In the data rows, the value 128 means zero.
Here are some points, one per row:
[175 138 144 155 171 110 177  71 130 213 101 148 174 121 163 113 100 172 126  89 166 133  61 146  93 159  99 155 103 149 108 100  41 175 150 157 190  77 160 120  60 149 144 130  85  68  87  76]
[138 177 131 207  92 136 151  58 157 167  91 139 121 164 125 155  99   0  18 136 106 188 175 122 142 132 192 124 117 178 100 182 115 154 157  62 146 152 140 106 153 136 161 125 159 144 141 166]
[144 157  87 133 110 141 105 183 190 119 125  81 146  98 140 188 159 101 143 123  89 136 109  88 110 121 108 168 236 138 115 169  59 197 121  68  97 139 165 188 126  75 105  97 100  74 212 172]
[113 189  63  47 169 100  64  63 121 122 154  49 110 236 217 144 179 135 143  78 118  69 150  93  67 140 116  47 124  90  61 108 131 165 181 148 135 118 140 149 140 101 176 135  98 140 122 187]
[196 206 124 121  97 159 136 149 137 136 101  89  79 108  72 111 164 152 130 107 151 132  93 208 140 117 119 156 145 116  96 127 130 151 134 241 149 224  93 123 166 145  80 167  82  82  97 139]
[169 135 143 120  98 134 103  80  94 116 124  81 108 138  61  77 149 193 178 147  79 108 171 222 150 186  98 141  98 118 207 142 152  68 124  88 113 152 199 136  75 136 194  68 121 125 137 145]
[ 69 103 110  88 130  81  82 127  96 199 186 157 104 111 172  94 115  71  81  79  91 223 109 121 134 169 213 139  95 133 116 126 103  73 143 176 138  77 173 181 119 136  50  93 146 117 186 140]
[113  94 115 107 124 110 217 169 104 148 166 152 136 150 122  81 150  99 200 100  60 164 122 120  69  72  95 158 156  96 112 107 111  94 107 150 157 147 171 131 162 147 227 106 102 191  97 148]
[144 176 156 110 196 155  67 141 152  99  80 106 153 156 139 179  70 107  87 130  83 124 147 176 195 107 149 131 120 112 102 114  46  88  24 123 156 146 104 103  65 116  85 180  87 170  98 126]
[102  94  87 209 164 122 148 127 128 178   0  64 210  99 139 230 121  82 184 120 122  59  75 121 176  90 184  77 116 157 199 125  99 136 132 157  66 133 136 141 162 190 134 180 117 127 130 107]
[130 128 137 141 194 158  60 131 194 149 137 114 130  60 121 137 135 186 183  90 134 196 107 109 116 108  74 199 112  85 226 172 208  91 134 131 110  66 113 196 149 130 163 204  93 159 116 128]
[160 117  97  49  86 197 158  54 112  95 148  74 146 186 132 159 133 139 123 147 181 197  95  80 153  91 135 177 116 132 158 117  71 116 151 145 111 141 114  87  70 172  99  88 214 175  59  88]
[121 131 248 175 114  83  72 128 105 118  97 111 204 147 109 163 179 134 172 119 142 166 137 108  70 113  81 153  96 125 110  65 195 100 112 202 157 137  84 110  63  84 153  59 185 180 168 125]
[130 129  79 135 103 171 162 125 158 141 210  89  80 128 110 129 129 106 166 119 161 191 152 125 123  75 121  67 103 145  61 140 102 151 146 101 119 135 108 101  70 112 180 147 151 127 160  17]
[123 131 155 126 161 130 112 103 165 118 144 175  76  58 121 128 189 113  99 128 108  82 130  93 173 104 186  83 172  85 157  89 155 101 139 146  97  91  65 155  72  60 204  82 190  82  66 144]
[150 150  84 215 151 106  90  87  85 142 201 117 136 138  84 124 127 133 135 183 114  88 136 123 133 102  56 151 180 173  99  96 138  91 111 144 126 135 172 180 190 195 118 156 239 114  78 114]
[102 155  94 144 131 165 104 149 107 128 159 164 112 140 154 191 136 135 108 162  76 158  73 205 152 172  98 110 116 123 164 129 137 189  92 184 100 136 157 125 116 124 186 114 117 118 118  67]
[138 114  97 126 162 131  76 110 139 127 112 165 197 101 188  97 197 172 146 101 112 174 131 138 133 179 188 103 182 107  51 170 151 170 121  54 101 178 103  34 117 241 111 108 152  75 115 162]
[135 131 157  88 162 134 170 125 160 172  51 108  83 128 159  69  80 150 120 173  50 122 133 154  99  59  79 128  97 143 117 136 166 144 179 132  85 184 114 179  90 149  81 164 204 150 192 126]
[132 113 128 174 108 110  95  47  70  96 141 159  87 114 107 119  99 191  88 157 159  75 102  52 128  31 181  84 144  87 134 202  72 177 157 218 140 124 172 113 132 134  88 103  71 161 155 203]
[ 76 107 123 109 179 130  93 134  94 159  52 151  38 108 138 102 173 130 147 135 207 136 127 130 181 129 120 147 120 171  83 201  84 128  53 135 192 153 103 183 175 113 182  94 174 156 131 143]
[116 104 146 147 124 173 121 184 148  90 178 155  96 162 184 157 147  87 171 137 117  81  65  68  97 105 160 207  53 144 119 168 161 112 117  77 137 162 103  97  64 179  89 111 112 165 177 170]
[143 109  60 100  40 156 121 118  70 147  68  91 146 115 102  94  92 101  89 149 166 139 130  84  41 186 149 102 153 108 137  80 135 110  50 132 124 144 100 194 116 154 121  85  98 140 133 108]
[208 106 108  97 134  85 139  78  82 163 160 117 143 137 158 145  89 136 182 146 179  90 135 219 132  68 153  98 145 172 100 146 150  85  73  91 106 155 101  66 181  29 110 123 136  97 172 114]
[189  98 124 152  80  21  79 157 116 155 154  81  53  46 175 118  73 117 137 100 135  95 171  83 175 237  91 143 106 141 139 119 102 200 110 127 112 109  65  55 191 158 170 138 112 208 167 173]
[ 98 151 117 147  69 114 177 165  57  91 159  76 147 118 192 106 112 141  93 155 123 111 197 157 145  90 115 143 127 177 145 181 119 161 193 119 151  95  74 162  75 148 111  64 100  93  72 158]
[117 184 216 130 139  91 149 126 159  84  95 157 152  91 157 147 141 143  96 209 189 178 139 128 137 142  83  87  58  45 128 103 106 121 154  90 119 157 183 132 239 136 138 108 129  81 169 135]
[115 152 219 110 111 129 102 121 141 213 142 150 110 179 121 142  90 153 221 201 152 127 189 140 111 150 234 184 158 158 156 106 110 199 143 121 145 160 119  91 161 109 127 121 130 128  82  91]
[135  90 168  77 201 109 166 107  39 122 161 127 184  91  46 164 118 130 156 128 102 153 110  94 171 135  78  74 135 202 139 114 149 197 165 146  58 146 175 157 140  99  86 110 115 166 123 114]
[111 135 205 161 131 128 159  76  79  70 132  79  85 106 184  81 151  57 152 111 109 127 162 101 110 125 151 180 175  39  92  89 178  88 110 102 115 133 186 147 101 120 120 132  96 117  99  44]
[ 99 179 179  98 115 125 140 148 143 138  88 111 129 173 116 107 132 146 123 150  89 137  71  78 215 116 106 106 135 122 102  92 189 127 123 109 154  40  80  94 193 136 151  69  63  84 145  93]
[108 163 152 138 112 139  77 176  51  79  88 201 142 127 144  62   0 154  65  68 202 131  54  71  95 120 134  84 171 152 198 144 142 100  98 103 113 193 136  58  78 104 239 233 157  16 172  99]
[100  66 133 173 128 200 140 202 178 151 148 101 147 131 150  72  81 174  82 135 165 155 123 169 147  68 161 145 148  85 141  56 207 191 126  89 102  77 194 128 150 100 136 117 147 168  99 193]
[ 72  80 173  62 107 103 165 136 120 127 231 133 173 202 107 132 148  85 123 131 120  90  79 139 114 160 136 174 101  84 148 142 138 133  57 130 118 160  85 163 139  77 133 187 109  78 104 156]
[128 144  80 154 117  92 202 117 187  40 131 156 169 128  97  87  73 148 151  82 135 123  86 187 153 144 146 159 104 107 120 122 114 106 134 169 108 131  76 171 148 128 144  50 163 198 160  94]
[111 146  79 144 175 160 158 154 124 227 166 152 117 188 124  88 141  85 116 150 170 113 137 130 107 198  48  83 191  45 167 135  90  98 141  73 189 137  80  87  71 158  50 129 122 152 171 142]
[142 105  83  97 143  89 160  63 175  82 103 105 158 108 104 102  98 115 151 199 106 121  69 148  92 177 190 106 180 231 141 133 183 108 161 150 219  93 168 124 134 129 108 212 120 140 115 128]
[155  33 133 198 111 139  83 141 139 110 131  79 110 151 119  70 139 168 121  80  72 158  78  94 116 134 104 151  72 138 164 118  92  92 166  94 106 133  78 117 194  38  76 130 152 140  24  80]
[123  99 224  93 113 202 200 190 150 125 128 138  63  96  68 186 125 168 118 107  48 141 161 155  42 167 149  34 122  98  59 219  96 126 106  87 178  15 140 122 103 149  82 148 160  85 149 233]
[189  77  82 137 147 100 152 101 109  37 120 170  99 196 116 183 115 180 102  74 118 143 186 154 167 112 119 185 127  94 168  90 172 185 102 139 157 114 124 179 128 132  87 151 157  93 203 113]
[ 57 123 103  69 145 165 138 121 146 101 134 122 112  82  92 187 169 128  70  75 128  52 139 138  83 110 113 180 117 155 172  96 140  86 122  80 224 117 163  46 188 126 135 102 126 137 155  92]
[136 156 146  97  57 235  87 134 162 116 137 203 183 107 156  77 179  28 154  92 144  67 177 157 151 133 112  73 119 171 163  70  87 152 115 135 161  72 150 154 153 145  91 155 112 136 136 151]
[ 75 164 103 140  79  85 121 131  84 148 105 170 128  82  70 176 164 196 163 138 119 136  78 168 132 103 125 179  86 139  85  64  93 108 194  54  63 110  97 123 108 131 117 172 103 161  94 177]
[130 121  85 149 130 170 165 205 136 163 115 132 190 113 129 150 119 156 139 151 108  78 186  72 203 183 142 133 104  68  91 195 154 115 163 203 156 160 179  99 137  63 146 148 174  98 128 125]
[100 169  94 170 122  93 202  88 178 113 132 178 133  81 140 108 163 176 131 153 105 145 148  61 143 122  94  98 115 185 157 136 183 148  52 134 108 141 159 123 116  94  78 169 106 146  79 123]
[128  84 110 102  95  96  98 139 165  62 107 168  59 178 140 197  43  96 127  90 158  90 151 162 110 146  64  74 179 134  60 119 144  80 215 132 133 161 149 151 134 141 109  88 109 145  47  87]
[134 132  73  88 149  75  68 214 153 111 129 153  90 119  97 104 146  23 152 164 184 180 196 136  62 113 149 115  71  84 170 116 127 114 127 130  97  86 116  95  77 133  91  80 112  72  86 169]
[ 81  80 136 150 174 167 160 107 150 136  90 129 112 145 117 105 169 133  47 134 181 129 184 146 155 150  97 152 141 212 107 143  95  56 147 183  21 120  94  91 151 170 139 158  71  95 190 142]
[216 144 179 114 126  66  97 209 134 132 162 145 211 132  94 135 174 148  63 140 139  61 136  99 134 120 175 129 132 119 127 158 149 115 142 110 113 106 115 205 129 142 167 181  94 197 155  47]
Along one direction, these points spread out more than along any other. Take the direction at right angles to it along which they spread out most. Go by this last direction. How far along it is each point below, from 0 to 99? The average is 50, and the first point in the table lies past the average. One standard deviation of the points above along it is 16.
[102 155  94 144 131 165 104 149 107 128 159 164 112 140 154 191 136 135 108 162  76 158  73 205 152 172  98 110 116 123 164 129 137 189  92 184 100 136 157 125 116 124 186 114 117 118 118  67] 53
[ 98 151 117 147  69 114 177 165  57  91 159  76 147 118 192 106 112 141  93 155 123 111 197 157 145  90 115 143 127 177 145 181 119 161 193 119 151  95  74 162  75 148 111  64 100  93  72 158] 45
[ 81  80 136 150 174 167 160 107 150 136  90 129 112 145 117 105 169 133  47 134 181 129 184 146 155 150  97 152 141 212 107 143  95  56 147 183  21 120  94  91 151 170 139 158  71  95 190 142] 74
[144 176 156 110 196 155  67 141 152  99  80 106 153 156 139 179  70 107  87 130  83 124 147 176 195 107 149 131 120 112 102 114  46  88  24 123 156 146 104 103  65 116  85 180  87 170  98 126] 63
[216 144 179 114 126  66  97 209 134 132 162 145 211 132  94 135 174 148  63 140 139  61 136  99 134 120 175 129 132 119 127 158 149 115 142 110 113 106 115 205 129 142 167 181  94 197 155  47] 50
[189  98 124 152  80  21  79 157 116 155 154  81  53  46 175 118  73 117 137 100 135  95 171  83 175 237  91 143 106 141 139 119 102 200 110 127 112 109  65  55 191 158 170 138 112 208 167 173] 61
[ 99 179 179  98 115 125 140 148 143 138  88 111 129 173 116 107 132 146 123 150  89 137  71  78 215 116 106 106 135 122 102  92 189 127 123 109 154  40  80  94 193 136 151  69  63  84 145  93] 47
[ 57 123 103  69 145 165 138 121 146 101 134 122 112  82  92 187 169 128  70  75 128  52 139 138  83 110 113 180 117 155 172  96 140  86 122  80 224 117 163  46 188 126 135 102 126 137 155  92] 43
[ 69 103 110  88 130  81  82 127  96 199 186 157 104 111 172  94 115  71  81  79  91 223 109 121 134 169 213 139  95 133 116 126 103  73 143 176 138  77 173 181 119 136  50  93 146 117 186 140] 41
[128 144  80 154 117  92 202 117 187  40 131 156 169 128  97  87  73 148 151  82 135 123  86 187 153 144 146 159 104 107 120 122 114 106 134 169 108 131  76 171 148 128 144  50 163 198 160  94] 39
[196 206 124 121  97 159 136 149 137 136 101  89  79 108  72 111 164 152 130 107 151 132  93 208 140 117 119 156 145 116  96 127 130 151 134 241 149 224  93 123 166 145  80 167  82  82  97 139] 60
[169 135 143 120  98 134 103  80  94 116 124  81 108 138  61  77 149 193 178 147  79 108 171 222 150 186  98 141  98 118 207 142 152  68 124  88 113 152 199 136  75 136 194  68 121 125 137 145] 31
[150 150  84 215 151 106  90  87  85 142 201 117 136 138  84 124 127 133 135 183 114  88 136 123 133 102  56 151 180 173  99  96 138  91 111 144 126 135 172 180 190 195 118 156 239 114  78 114] 52
